In the rows, 128 means zero.
Each row of Y is roughly a mix of the hidden directions of one of 3 groups.
Y:
[[ 91 120  72 130 116  93 116 100  77 119 112]
 [132 162 102 136 108 114 149 118 158 189 175]
 [135  76 119  63 124 145 164 120 138  99 142]
 [107 137 105 117  88 130 144 109 196 154 161]
 [ 74 101  87  92 105 125  86 105 121 111 123]
 [ 92 137  84 126 142 118 106  74  76 138 128]
 [147 146 187 138 128 128 151 184 156 157 112]
 [109  72 134 127 112 117  98 112 108  68  99]
 [107  90 101 130 132 102 134 110  74  72 115]
 [184 104 134 103 172 126 150 160 125  86 116]
 [145  86 106 130 113 133  73  82 157  97 142]
 [150  80 167 133 135 127 111 168 139  75 102]
 [169 124 140 129 102 124 120 153 203 149 150]
 [150 132 161 141 105 154 138 187 184 114 133]
 [ 75 157  98 113  94 152  90  99 151 151 131]
 [ 81 189 136  97 117 137 142 123 111 172 144]
 [ 97 138  94 150 104 161  71 130 171 108 129]
 [134 145 157 141  84 100 121 176 163 170 105]
 [ 84 174 130 155 130 140 108 161 101 111  79]
 [117  99 160 102 174 142 172 112  87  99 116]
 [154 159 127 153 163 111 158 122  68 115  91]
 [134  83 112 114 136 145 112 145  80  73  95]
 [103 142 140 144 154 157 108 144  74  76  99]
 [ 87 122 121  76  97 113 120 112 131 179 164]
 [178  84 116 112 124 119 149  90 168 131 165]
 [125 119 175 121 151 154 116 136  96  82  74]
 [ 84 174  89 139 122 178 139 106 109 141 106]
 [124 161 184 138 107 124 121 146 156 187 148]
 [186 111 136 111 162 130 179  90 114 132 150]
 [ 98  95 121 117 136 119 113 142  70  74  98]
 [158 147 191 132 132 148 134 168 170 155 140]
 [116 104 162 132 155  96  95 139  59 117 116]
 [ 86 105  66 127 102  99 111 109 100 106 110]
 [158 159 156 109 119 143 134 155 178 174 161]
 [122 185 146 117 108 143 150 122 162 188 144]
 [157 132  95 132 110 172 131  95 190 154 137]
 [159 137 118 183 155 129 133 121 101  80  85]
 [ 92  80  84 133 108 121  85 103 104 100 124]
 [132  89 136 125 149 132 129 156  88  59 102]
 [138 156 176 146 116 121 137 188 155 168 117]
 [164  85 130 161 158 128 121 139 106  70 102]
 [131  92 143 119  89 144 108 166 190 102 121]
 [122 159 190 108 141 110 141 186 119 148 134]
 [172  90 174 113 138  81 122 161 144 111 143]
 [129  83 119 102 142 133 103 153 109  55 133]
 [189 129 175 164 159 136 157 132 120 124 101]
 [ 99  84 146  75  90 109  91 121 137 140 150]
 [156  95 167 142 155 161 110 139 139  65 125]
 [ 82 100  87  86 112 126 107  91 112 123 161]
 [138 103  83 133 152 135 107  75 101  78 133]
 [165 153 163 121 166 117 186 114 108 153 150]
 [135  76 146 139 151 107 109 155  89  74 114]
 [144  59 129 121 127 100  87 139 116  83 121]
 [132 181 157 133 147 112 176 103 155 167 149]
 [ 95 121  52 117 100 100 113  99 118 139 133]
 [165 105 108 127 110 143 118  95 195 153 154]
 [151 137 195 154 152 173 132 146 160 125 139]
 [128 172 176 126 166 162 133 135 107 104  85]
 [113 113 141 131  97  80  97 134 186 148 163]
 [113 147 101 127  92 112 129 113 158 190 173]
 [108 142 177  73 167 133 162 115 114 152 140]
 [125 190 145 128 145 181 135 131 140 175 113]
 [106 164  81 124  97 149 117 109 180 157 148]
 [174  82 164 141 142 126 104 154 166  98 110]
 [169  56 128  94 121 110 131 126 138 113 162]
 [108 180 134 132 101 143 118 118 169 187 148]
 [ 81 147  87 121 137 141 164  82  86 129 135]
 [110 149  64 112 139 141 157  88  84 122 126]
 [ 83 119  88  77 112 115 104 141  96 123 165]
 [123 122  91 178  83  85 108 119 154 135 157]
 [151 132 199 148 153 171 136 148 157 120 135]
 [ 72  96  81 124 103 124 112 112  96  93 121]
 [176 113 177 107 152 101 156 161 144  96 121]
 [168 140 129 168 171 160 124 119 131  84  88]
 [105 134 161  98  88 108 127 156 163 175 161]
 [ 68 170 139  99 131 162 137 140 100 164 127]
 [118 194 130 116 141 121 156 107 123 186 151]
 [151 104 137 110 143  98 158  72 146 152 176]
 [109 101 113 116  76 118  98 158 187 122 143]
 [ 93 160  94 123 133 145 129  89  67 108 150]
 [125  82 139 119 147 129 106 139  98  63  91]
 [ 92  74  94  85 110  96 112 121 105 109 138]
 [124 153 133 134 178 131 140 111  55 108 106]
 [132  99 130 113 141 143 115 163  82  73  85]
 [ 87 107  96 125  82 139  89 166 140  97 110]
 [127  83 113 118 129 118 150 101  53 114 110]
 [133 123 114 151  84  75 144 138 151 147 184]
 [116 153 145 127  89 159 151 138 194 163 142]
 [168 111 192 135 125 110 130 161 174 144 130]
 [135 151 148 179 107 160 128 155 191 133 121]
 [156 169 106 183 110 139 123 129 181 153 124]
 [168 121 131 177 114 120 105 137 193 146 109]
 [161 186 151 130 133 158 163 171 153 141 141]
 [107 191 107 150 139 160 163  94 113 153 117]
 [126 182  97 167  77 134 107 135 160 144 131]
 [127 152 165 134 167 120 147 119  53 136 114]
 [106 139 174  74 166 130 164 112 109 153 144]
 [118 138 114  87 107 138 161  83 161 177 153]
 [167 145 186 153 157 141 141 173 122 108 108]
 [128 160 165 129  86 132 138 168 175 171 129]
 [128  83  94 145 106 134  83 141 173  88 129]
 [157 178 145 137 149 131 188 110 131 165 148]
 [126  96 103  80  90 128 136  95 182 139 140]
 [103  93  60 102 113 110 111  87 123 122 136]
 [187 135 176 150 167 153 135 152 144 106 123]
 [ 96 164  97 150  98 143 121  99 170 173 146]
 [157 115 106 114 134 140 169  63 163 140 155]
 [127 167 112 131 115 111 158 111 132 196 170]
 [172  82 171 121 132 129  88 137 151  88 124]
 [ 76  91 122  83 119 114 102 124  85 101 116]
 [128 104 140 112 174 132 149 135  72  75 113]
 [182  95 145 139 147 104 134 162 178 102 132]]

One row of each group comes first, with its name. Which group is each row after those in?
[152  68 124 143 131  96  82 123 130  82 113] => (41)
[161 137 142 124 160 108 188 111  75 149 127] => (69)
[103 143 105 102  95  79 148 170 116 169 109] => (103)

[160  69 105 142 145 125 126 132 120  66 106] => (69)
[115 159 135 101 110 171 131 136 186 175 139] => (41)
[ 99 180 101 135 149 168 135 106  79 112 110] => (69)
[122  91 149 119 147 139 105 139  99  65  84] => (69)
[146  71 136 110 165 132  92 104  98  93 103] => (41)
[115 122 141 164 136 123  68 138  77  86 126] => (103)
[ 79 121  80 152 114 144  87 102  93 119 109] => (41)
[115 120 192 139 160 179 144 156 143 112 143] => (103)
[152 141  74 156 126 170 147  73 141 132 120] => (41)
[123  96 117 125 140 131 112 142  84  63  84] => (41)
[ 96 137  52 150 109 109 131  93 112 133 113] => (103)
